In the data rows, 128 means zero.
Each thing below was measured twice, in two different ways. The second way is not exact.
Here are some of them measured both ways, the first way above the second, with a blank line after each pair.
[118 115 166 132 173 135 133 173 178 127 156 186]
[ 94 142 195 115 113 168 174 156 147  99 125 132]

[137 125 104 130 124 131 184 140  84 189  93  86]
[124 101  69 157 177 135 162  79 127 127 104 116]

[108 117 162 124 171 123 130 163 169 127 176 189]
[ 95 162 210 124  96 153 161 173 138 105 126 146]

[128 119 145 127 191 121 151 183 162 152 147 179]
[ 68 128 172 123 116 187 182 168 137  97 100 135]

[202 165 102 108 103 117 130  96  93 136 107  96]
[143  79  87 116 151  61  95 112 113 114 112 114]

[ 93 113 138 181  98 187 103 107 110  91 110 105]
[175 125 114 120 119 102 141 110 131 183 200 163]

[109 115 166 132 152 132 119 159 193 114 167 182]
[ 95 141 191 119  93 155 146 160 128 114 131 140]

Here are 12 more, measured the second way only, each followed by its number:
[130  88  95 118 142 130 165 112  97  70  84 123] 0
[106  63  73 115 153 102 144 133 114  78  84 110] 1
[ 95 114 108 127 153 151 200 142 127  88  90 126] 2
[113 139 117 126 135 197 150 112 155 121 169 101] 3
[156 149 127 148 119 118  60 100 114 160 152 100] 4
[152 156 129 159  92 123  51 101 105 146 139 115] 5
[102 159 172 106 118 184 180 157 141 115 129 132] 6
[109  79  55 122 173  96 124 103 128 124  96 110] 7
[109 161 176 127 120 182 135 137 159 170 153 147] 8
[171 133  88 145 120 105  51  97  95 147 116 126] 9
[173 143 124 154 115 112 100 108 113 173 188 144] 10
[153 133 115 161 117 137  65  99 109 156 136  94] 11
Some of them follow, measured the first way. Which numbered row above is each one? Its number follows it:
[105 111  98 108  86 107  90  86  93  89 106  85] 11
[181 171 102 111 116 110 167 109 107 168  97  89] 7
[ 78 111 134 150  86 154  89  93 113  77 110  96] 10
Here are 12 more, measured the second way only, each followed by its number:
[111  84  89 109 163 137 166 128 115  78  84 138] 0
[144 163 158 129 121 112  80 109 113 174 186 132] 1
[149  91  95 103 164  93 124 126  97 115  79 117] 2
[134 170 140 129 137 154 119 118 156 194 170 112] 3
[178 102 132 141 138 142 166 128 132 189 187 153] 4
[130  68  88 112 152 118 132 122  93  79  85 123] 5
[ 92 157 182 131  97 147 161 152 135 104 103 131] 6
[117  84  84 124 150  66 129 117 131 132 102 107] 7
[163 155 123 154 150 120  68 101 125 169 148 114] 8
[173 107  65 144 141 104  92  93 116 143 124 114] 9
[ 89 113  75 162 160 100 165  73 158 120 144 118] 10
[165  78  99 112 155  83  93 120 108 121 117 112] 11
Some of them follow, measured the first way. Which numbered row above is each one? Its number follows it:
[210 157 106 110 107  99 129  99  99 145 111 102] 2
[ 73 100 138 132  88 125  85  92 123  72 122 104] 1
[ 98 111  97 107  87 111  89  85  94  87 104  93] 8
Here are 12 more, measured the second way only, each followed by its number:
[ 94 130 145 132 124 186 175 153 147 106  84 105] 0
[173  92  68 137 148  93  65 108 110 138  99 128] 1
[194 143  95 147 115 163  78  95  76 116  80 131] 2
[111 134 157 138 113 189 150 155 104  72  76 132] 3
[ 71 105 109 133 145 165 198 131 145 115  82 118] 4
[150  69  83  90 166  94 112 120 118  95 100 127] 5
[114 154 185 113 141 125 145 153 125 119 178 138] 6
[148 163 156 168  73 118  90 135 106 121 105 137] 7
[122 159 182 153  58 136 119 148 112 117 130 147] 8
[150 164 117 126 117 135 138 135 132 172 199 136] 9
[112 115  89 129 138  60  94 135 130 173 111  87] 10
[ 90 107  86 133 179 107 191 107 153 104 107 125] 11
Some of them follow, measured the first way. Which numbered row above is each one? Its number follows it:
[146  90  76 109 128  76  78 110  98 159 141 117] 2
[133 106 131 112 185 104 126 166 155 171 175 169] 3
[103 111 103  95 132  93  85 107 142 119 206 133] 7
